Small tables with named rows and columns. After each table, cells are looked up by row and column.

Razip =
|  | Sifumes | Nukisik | Roz | Tukatud | Buzudug | Mivuduk | Gete | Kiba | Niziloz |
|---|---|---|---|---|---|---|---|---|---|
| Sef | 43 | 19 | 74 | 77 | 45 | 79 | 58 | 58 | 86 |
| Pubot | 77 | 19 | 57 | 73 | 80 | 40 | 80 | 80 | 53 |
| Tuk | 31 | 32 | 55 | 78 | 31 | 82 | 58 | 55 | 75 |
| Dodeker | 27 | 68 | 63 | 39 | 24 | 63 | 33 | 33 | 49 |
| Givinol | 31 | 73 | 83 | 54 | 28 | 69 | 22 | 23 | 50 |
| Zep | 37 | 33 | 97 | 84 | 37 | 33 | 74 | 73 | 28 |
| Gidis | 25 | 72 | 89 | 70 | 22 | 41 | 31 | 31 | 18 |

Nukisik of Pubot = 19
Mivuduk of Zep = 33
Tukatud of Tuk = 78
Gete of Dodeker = 33
Niziloz of Tuk = 75
Kiba of Givinol = 23
Mivuduk of Givinol = 69
Kiba of Sef = 58
Buzudug of Sef = 45
Mivuduk of Sef = 79

Table Faz
,Bul,Bazok,Nutas,Rof,Zofo,Rekefeg,Bevobo,Gof,Lifoz,Kez
Kig,25,135,132,133,161,146,162,136,130,150
Nage,141,114,131,133,157,148,165,148,130,126
Pabofik,116,159,130,154,158,125,147,144,125,147
Vokidus,88,171,132,137,152,148,115,143,146,121
Ves,135,147,133,121,110,147,126,155,156,134
Namupil,175,155,132,127,153,146,124,137,140,170
Giran,173,145,149,137,116,99,140,152,146,142
Bug,222,150,139,131,126,166,164,138,141,137
Bibone,99,145,142,148,150,136,166,133,133,139

What is the Nutas of Bug in Faz?
139
What is the Gof of Ves in Faz?
155
What is the Nutas of Bibone in Faz?
142
What is the Zofo of Bug in Faz?
126
What is the Gof of Bibone in Faz?
133
What is the Gof of Kig in Faz?
136

Teb =
          Guk  Giragep    Duli  Dotegag
Kiz      2286    47109   88478    -1894
Folofa   5962    64878   75215    -7022
Lodu    18725   -51375   47069    30553
Feb     26511    -9870  -61879    60947
Kosup   18087    57271  -37173    27625
Suz      5229    70271   75847    -8481
Mone    14437    32160   20641    35090
Golos   22184    75183   13964     3836
Volo    21500    72925   16497     4256
Lek      6755    66063   54921    20834
Zup     18084    47803  -39918    33741

Dotegag of Zup is 33741
Duli of Golos is 13964
Giragep of Kosup is 57271
Dotegag of Golos is 3836
Dotegag of Feb is 60947
Duli of Mone is 20641
Dotegag of Kiz is -1894

Musaker:
|  | Gugogam | Kapod | Totan | Zezimud | Sapeta | Sof |
|---|---|---|---|---|---|---|
| Ged | -57881 | 466 | 48928 | -20132 | 32988 | 12062 |
| Kat | -57881 | -4667 | 50525 | -18407 | 28849 | 9351 |
| Zabokod | -57881 | -11920 | 52466 | -13764 | 24958 | 3662 |
| Nozu | -57881 | -3282 | 50525 | -20132 | 31217 | 9636 |
| Mima | -57881 | -3186 | 50525 | -20132 | 38935 | 9964 |
| Nirim | -57881 | -658 | 50472 | -21994 | 31317 | 11772 |
| Zabis | -57881 | -3282 | 50525 | -20003 | 31217 | 9636 |
| Dedem | -57881 | -6661 | 50525 | -15190 | 26130 | 5010 |
| Sop | -57881 | 4370 | 46875 | -21993 | 35495 | 15698 |
| Pazozor | -57881 | -3758 | 50525 | -20132 | 29321 | 9636 |
| Zepilem | -57881 | -3282 | 50525 | -20132 | 31217 | 9636 |

What is the Kapod of Mima in Musaker? -3186
What is the Sof of Pazozor in Musaker? 9636
What is the Totan of Pazozor in Musaker? 50525
What is the Zezimud of Dedem in Musaker? -15190
What is the Zezimud of Sop in Musaker? -21993
What is the Totan of Nozu in Musaker? 50525
What is the Gugogam of Kat in Musaker? -57881
What is the Gugogam of Pazozor in Musaker? -57881
What is the Sapeta of Nozu in Musaker? 31217
What is the Gugogam of Sop in Musaker? -57881
What is the Kapod of Kat in Musaker? -4667
What is the Sof of Zepilem in Musaker? 9636
What is the Zezimud of Nozu in Musaker? -20132
What is the Totan of Dedem in Musaker? 50525

